Z_533: -2.46  +1.02  -2.21  -0.52  +1.48  +1.21
Z_448: +0.87  -2.05  -0.28  +1.76  +1.32  +0.82
Z_874: +0.64  +1.11  +1.28  +2.16  -0.42  -0.29
Z_995: +0.87  -2.05  -0.28  +1.76  -1.41  -5.87
Z_138: -0.40  -2.89  -0.74  +0.82  -8.59  -8.58
Z_268: +0.64  +1.11  +1.28  -2.33  +0.46  -1.28
Z_793: +0.10  +0.43  +0.77  +0.48  +0.47  -1.25
Z_660: +1.50  -2.00  -2.19  -1.48  +0.32  -1.62
miss Z_793: +0.43  +0.77  -1.25  +0.10  +0.48
+0.47
miss Z_138: -0.40  -8.59  -0.74  +0.82  -2.89
-8.58
succ: -1.48
+0.32
succ: +1.50
-2.00

Z_306: +0.19  +0.20  -1.35  +0.17  +0.75  +0.42  +1.18  +0.32  +0.12  +0.55  -0.30  -0.16  -0.22  -0.35  +0.20  -0.18  -0.79  +0.92  +0.13  -0.76  +0.12  +0.11  -1.18  -0.51  +0.20  -0.45  +0.48  -0.51  -0.08  +0.16  +0.07  -0.15  +0.18  -0.51  -0.90  -0.24  -0.28  +0.10  +0.55  +0.56  +0.20  +0.51  -0.03  +0.04  +0.22
Z_95: -0.87  -0.50  +0.51  +0.23  -0.10  -0.86  -0.77  -0.68  +0.25  -0.15  +0.40  +0.00  -0.58  +1.31  -0.17  -0.68  -0.81  +0.07  -0.36  +0.55  -0.91  +0.21  +6.14  +1.03  +0.31  +0.56  +0.17  -0.61  -0.01  -0.45  -0.01  -0.06  +0.68  -0.61  -0.33  +0.14  -0.03  -0.12  -0.38  +0.18  -0.50  -0.31  +0.06  -0.79  +0.03
Z_247: -0.42  -0.09  +0.41  +0.39  -0.19  -1.17  -0.57  -0.88  +0.21  +0.20  +0.06  +0.55  -0.99  +1.01  -0.12  -0.52  -0.90  -0.29  -0.30  +0.38  -0.58  +0.54  +2.98  +1.07  +0.32  +0.10  +0.26  -0.30  +0.09  +0.22  +0.51  -0.10  +0.52  -0.30  -0.15  -0.31  -0.24  +0.20  -0.28  +0.35  -0.09  -0.35  -0.30  -0.40  -0.34
Z_807: -0.32  -0.11  +0.34  +0.17  -0.37  +0.03  -0.72  -0.27  -0.61  -0.62  +0.16  -0.21  +0.46  -0.35  +0.19  -0.46  +0.55  -0.22  +0.09  +0.20  +0.24  -0.06  +2.30  +0.54  -0.29  +0.25  -0.74  +0.32  +0.15  +0.11  +0.02  +0.80  +0.46  +0.32  +0.20  -0.60  +0.41  -0.50  +0.04  -0.26  -0.11  -0.29  +0.45  -0.11  +0.03
Z_110: +1.05  +0.17  -1.04  +0.23  +0.94  +0.88  +1.17  +0.66  +0.22  +0.78  -0.71  +0.42  +0.11  -0.78  +0.56  +0.27  -0.05  +0.52  +0.29  -1.01  +0.74  +0.10  -7.18  -0.82  -0.09  -0.84  +0.25  -0.13  -0.07  +0.58  +0.09  -0.34  -0.27  -0.13  -0.28  -0.31  -0.19  +0.14  +0.64  +0.58  +0.17  +0.48  -0.23  +0.80  +0.24
Z_411: +0.33  +0.41  -0.91  +0.41  +0.60  +0.26  +1.27  +0.00  +0.06  +0.70  -0.69  -0.09  -0.78  -0.19  -0.79  +0.39  -1.07  +0.03  -0.12  -0.77  -0.13  +0.56  -2.19  -0.32  +0.53  -0.91  +0.70  -0.42  +0.71  +0.62  +0.09  -0.83  -0.39  -0.42  +0.03  -0.34  -0.66  +0.64  +0.45  +0.82  +0.41  +0.61  -0.79  +0.16  +0.18
Z_398: +0.52  +0.72  -1.69  -0.41  +1.02  +1.24  +1.58  +0.92  +0.92  +1.05  -0.01  -0.37  +0.71  +0.11  -0.38  +0.68  -0.89  +0.79  +0.18  -1.06  -0.14  -0.48  -3.48  -1.27  +0.24  -0.67  +0.72  -0.49  -0.23  -0.02  +0.02  -0.40  -0.68  -0.49  -0.47  +0.49  -0.49  +0.01  -0.11  +0.63  +0.72  +0.61  -0.04  +0.54  +0.24
Z_236: +0.18  +0.54  -0.57  -0.50  +0.09  +0.95  +0.84  +0.53  -0.02  +0.03  -0.02  -0.17  +0.79  -0.50  +0.06  +0.77  +0.62  +0.37  +0.26  -0.75  +0.26  -0.57  -1.12  -1.22  -0.21  +0.00  +0.12  +0.22  -0.22  -0.73  -0.68  +0.10  -0.77  +0.22  -0.16  +0.10  +0.46  -0.36  -0.28  -0.54  +0.54  +0.15  +0.42  +0.56  +0.22
Z_177: -0.65  -0.67  +1.01  +0.43  -0.54  -0.58  -0.95  -0.82  -0.98  -0.95  +0.09  -0.26  -0.51  +0.01  +0.38  -1.13  +1.23  -0.33  -0.17  +0.79  +0.13  +0.00  +4.59  +0.99  -0.05  +0.27  -0.54  +0.75  +0.45  +0.00  +0.32  +0.49  +1.13  +0.75  +0.51  -0.03  +0.33  -0.04  +0.10  -0.63  -0.67  -0.26  +0.43  -0.40  -0.49
miss Z_306: +1.18  +0.17  -0.51  +0.20  -0.76  +0.12  +0.75  -0.22  +0.04  -0.79  +0.13  +0.20  -0.90  +0.20  +0.56  -0.18  -0.16  +0.55  +0.92  -0.24  +0.10  +0.42  -0.51  -0.45  +0.16  +0.07  -0.28  +0.20  +0.11  -0.15  -0.30  -1.18  -0.03  +0.55  -0.35  -0.51  +0.48  +0.18  +0.19  -0.08  +0.32  +0.12  +0.51  -1.35
+0.22
miss Z_236: +0.26  +0.10  +0.09  +0.18  -0.16  -0.75  -0.02  +0.15  -1.12  -0.77  -0.02  +0.22  +0.03  -0.54  +0.54  -0.36  +0.54  -0.50  +0.77  +0.53  +0.10  +0.12  +0.95  +0.22  -0.57  +0.00  +0.84  -0.28  -0.57  +0.06  -0.17  -0.50  -0.22  +0.46  +0.26  +0.22  +0.56  -0.21  -0.73  +0.42  +0.62  -0.68  +0.37  +0.79
-1.22
tail: -0.35  +0.19
-0.46  +0.55  -0.22  +0.09  +0.20  +0.24  -0.06  +2.30  +0.54  -0.29  +0.25  -0.74  +0.32  +0.15  +0.11  +0.02  +0.80  +0.46  +0.32  +0.20  -0.60  +0.41  -0.50  +0.04  -0.26  -0.11  -0.29  +0.45  -0.11  +0.03
miss Z_177: +0.00  +0.10  +0.09  -0.51  -0.63  -0.54  -0.95  +0.00  -0.98  -0.49  -0.95  +1.01  +0.45  -0.26  -0.54  -0.17  -0.03  -0.40  -0.82  +0.43  +0.33  +0.43  +1.13  +1.23  +0.99  +4.59  +0.32  +0.38  -0.04  -0.67  -1.13  -0.26  +0.01  -0.58  +0.13  -0.33  -0.67  +0.27  +0.75  +0.75  -0.05  -0.65  +0.49  +0.79
+0.51
miss Z_247: +0.55  +0.06  +0.21  +0.22  -1.17  +0.38  -0.09  +0.35  +2.98  -0.34  -0.57  +1.01  -0.30  -0.15  +0.10  +0.51  +0.20  -0.09  -0.30  -0.19  -0.42  -0.30  -0.40  -0.28  +0.09  -0.90  +1.07  -0.58  -0.31  -0.10  -0.12  +0.39  +0.54  +0.32  -0.29  +0.41  -0.24  -0.30  +0.20  -0.35  -0.99  +0.52  +0.26  -0.88
-0.52
-0.65  -0.67  +1.01  +0.43  -0.54  -0.58  -0.95  -0.82  -0.98  -0.95  +0.09  -0.26  -0.51  +0.01  +0.38  -1.13  +1.23  -0.33  -0.17  +0.79  +0.13  +0.00  +4.59  +0.99  -0.05  +0.27  -0.54  +0.75  +0.45  +0.00  +0.32  +0.49  +1.13  +0.75  +0.51  -0.03  +0.33  -0.04  +0.10  -0.63  -0.67  -0.26  +0.43  -0.40  -0.49
Z_177
tail: +0.64  +0.58
+0.17  +0.48  -0.23  +0.80  +0.24

Z_696: +2.37  +1.49  +0.76  +4.86
Z_20: +2.37  +1.48  +0.76  +4.86
Z_87: -5.96  +2.83  +0.75  +2.82
miss Z_696: +0.76  +2.37  +4.86
+1.49
tail: +2.37  +1.49  +0.76
+4.86
miss Z_87: +2.82  -5.96  +0.75
+2.83
tail: -5.96  +2.83  +0.75
+2.82
miss Z_87: +0.75  -5.96  +2.82
+2.83
+2.37  +1.48  +0.76  +4.86
Z_20
miss Z_87: +0.75  +2.82  -5.96
+2.83

Z_92: -1.45  -0.51  -0.62  +1.80  +0.65  -2.05  +0.19  +1.88  +6.99  +4.30  +0.16  +1.47
Z_898: -1.41  -1.42  -0.66  +1.85  +0.74  -1.98  +0.21  +1.81  +7.09  +1.80  +0.25  +1.49
Z_106: -1.44  -0.44  -0.66  +1.84  +0.67  -1.98  +0.21  +1.85  +6.99  +4.35  +0.15  +1.42
miss Z_898: -0.66  +1.80  -1.42  +0.25  -1.41  +0.21  -1.98  +7.09  +0.74  +1.85  +1.49
+1.81
tail: -0.66  +1.85
+0.74  -1.98  +0.21  +1.81  +7.09  +1.80  +0.25  +1.49
miss Z_898: -1.42  +1.49  -1.98  +1.85  +0.74  +1.81  +0.25  +0.21  +7.09  -0.66  +1.80
-1.41

Z_14: +0.93  -7.10  +0.87  +1.61  +0.84  +2.66  +1.25  +1.23  -2.24  +0.89  -6.91  +3.21  +1.28  -7.29  +0.88  +0.86  +1.28  +1.10  +0.87
Z_827: -5.45  +3.11  -5.43  -0.87  -5.46  -1.40  -0.70  -0.68  -0.74  -5.41  +3.10  -4.45  -0.72  +3.20  -5.45  -5.40  -0.73  -0.66  -5.40
Z_297: +5.42  -0.09  +5.47  -2.41  +5.48  -2.32  -2.42  -2.43  -2.48  +5.46  -0.25  +4.91  -2.42  -0.09  +5.49  +5.43  -2.44  -2.34  +5.45
Z_608: +1.49  +2.25  +1.55  +0.85  +1.59  +0.54  +0.95  +0.96  +0.93  +1.53  +2.20  -0.67  +0.96  +2.31  +1.56  +1.55  +0.97  +0.99  +1.54
Z_636: +0.93  -7.10  +0.87  +1.61  +0.84  +2.66  +1.25  +1.23  +1.38  +0.89  -6.91  +3.21  +1.28  -7.29  +0.88  +0.86  +1.28  +1.10  +0.87
Z_437: +2.68  -0.16  +2.56  -3.58  +2.53  -3.50  -3.58  -3.58  -3.65  +2.58  -0.32  +3.94  -3.57  -0.17  +2.57  +2.53  -3.61  -3.51  +2.56
miss Z_297: -2.43  -2.32  +5.42  +5.46  -0.09  -0.09  +5.49  -2.41  +5.48  -2.48  -2.34  -2.44  +5.47  +5.45  -0.25  +4.91  -2.42  -2.42
+5.43
succ: -2.24
+0.89

